In the rows, 128 means zero.
A single turn carries every row of the set below to another of its rows. Some are shown first; where does it send the rows asked next?
pum: [165 107 153 129 125 133 146 125 109 110 146  91 122 146 141 124 133 130
 111 118 139 118 106 132 165]
dev: [185 106 137 135 151 143 132 119 110 107 163 117 144 158 124 121 131 118
 122 139 142 111 110 120 147]
Geta: [102 115 137 128 126 160 154 138 146 100 109 151 140 128 132 130 129 142
 151 133 166 126 137 140 152]
gelas: [107 151 119 119 159 159 151 144 118 136 141 104 129 120 144 148 157 163
 123 131 112 122 109 111 137]
gep: [117 126 131 128 114 146 121 152 147 135 110 135 149 125 128 140 144  92
 169 103 118 107 113 133 103]
bure: [100 135 121 114 135 143 151 142 115 139 144 109 133 122 138 146 141 133
 103 139 132 145 102  75 127]
Ruzi: [113 137 112 129 130 175 148 114 151  89 118 143 138 138 116 133 117 131
 139 148 166 122 119 137 154]
fuge: [117 120 106 152 148 133 154 146 111 145 140 146 135 162 107 142 120 134
 103 140  94 149 117 123 127]
Sif: [172  82 133 123 130 130 146 134  98 119 158 129 153 125 113 120 129 126
 134 144 129 113 113 147 150]
Fanog: [150 149 104 144 128 151 117  93 131 105 126 131 107 107 117 129 126 122
 143 116 131 117 152  96 114]
Fekep: [118 112 128 126 136 157 160 144 128 107 100 134 107 152 107 129 108 137
 130 112 163 129 123 139 163]
fiz: [121  90 131 134 120 133 116 155 129 126 131 143 154 130 123 132 151  88
 151  87 110 100 113 126 115]
vod: [108 107 129 132 131 150 114 141 155 165 146 134 137 102 140 143 125 134
  86 127 109 132 129 127 132]
Vop: [163 138 112 130 165 158 124  96 130 137 126 123  93 118  98 116 126 129
 140 115 142 107 137  98 122]
kug: [100 143 149 116 130 161 136 136 134  92 120 144 118 112 120 133 134 161
 144 119 141 136 125 126 158]
bogek: [118 118 141 116 139 140 105 144 132 112 109 125 120 139 119 119 159 100
 134  74 102  96 126 135 119]
luf: [133 117 131 110 126 123 118 140 155 129 126 137 131 134 135 126 132  92
 151  65 113 117 113 129 127]
Romeg: [136 121 134 127 124 130 106 161 141 135  99 136 128 133 119 114 128 103
 149 104  88  99 103 129 119]
nid: [120 120 114 105 153 133 163 150 123 153 124 156 139 123  95 170 124 127
 104 141 116 135 128 109 123]
mot: [151 116 144 134 127 149 131 128 116 107 177 123 159 155 127 130 137 101
 124 141 139 116  96 145 153]
soga: [164 124  98 131 147 142 118 108 110 108 133 146 111  96  94 115 116 104
 134 126 117 108 139 112 112]
runu: [139 116 104 145 110 152 112  95 124 126 120 135  86 119 120 102 137 116
 115 105 115 120 153 117 122]
futi: [116 107 137 116 123 128 124 147 127 108 125 142 150  79 125 122 147 103
 151 105 106  99 127 139 118]
lepa: [ 98 103 128 113 136 155 113 121 143 173 141 142 136 142 123 138 139 129
  94 144 123 130 143 114 114]
beli: [103 114 113 117 129 167 134 130 131 112 117 144 125 138 122 121 107 148
 135 132 149 104 111 150 180]
duz: [132 145 100 142 122 145 112 106 103 139 128 127  87 109 146 105 127 110
 147 116 125 112 138 126 114]
Palev: [116 151 103 129 200 138 134 129 137 149 129 123 134 138 114 132 131 108
  96 121 132 112 133 128 113]
vebi: [111  81 161 138 123 110 118 136 134 137 120 137 144 120 136 131 138 109
 140  99 108 117 129 146 124]
Fomif: [120 108 104 108 148 157 143 123 127 152 132 157 132 101 127 146 143 132
  86 160 109 131 132 108 121]
nuso: [160 109 139 121 137 137 155 112 128 100 168 126 123 168 147 106 139 118
 129 124 120 124 110 137 157]
tik: [108 133 128 104 172 142 120 113 140 156 129 120 144 153 122 137 154 121
  96 143 128 115 143 107 108]
bamip: [160 136  96 150 124 148 107  89 119 131 130 125 114 124 133 133 121 103
 151 126 123 118 132 110 103]
leb: [100 121 112 124 153 131 145 148 107 133 130 134 135 152 114 153 121 115
 101 136 123 150  99  85 123]
Filu: [158  89 115 149 150 128 149 116  95 115 150 128 141 154 109 102 147 110
 114 125 123 123  96 122 153]
geba: [154 147 148 131 129 126 146 125 116 114 162 111 139 155 114 103 126 115
 110 133 134 107 113 149 165]
tope: [124 125 114 103 156 126 154 127 102 151 149 119 142 106 141 169 147 132
 100 146 120 124 125 109 129]
Fenil: [152 131  92 126 125 141 126  91 141 132 133 130  98 118 137 115 121 108
 142  85 134 125 137 109 132]
pel: [131 136 133 107 148 147 156 130 122  90 112 136 134 110 106 129 119 154
 155 143 155 116 141 139 150]
Kupal: [115 115 124 110 134 170 164 127 153  95 124 156 110 158 135 115 126 142
 151 118 139 127 121 140 158]
Femop: [117 134 130  97 178 130 143 143 119 138 140 149 143 122 119 152 157 110
  95 143 110 123 132 123 105]

runu -> pum
kug -> Vop
Where do these go?
soga -> Sif
beli -> duz
gep -> Ruzi
fiz -> Geta
Fenil -> nuso
nid -> Fomif
gelas -> Palev
leb -> lepa

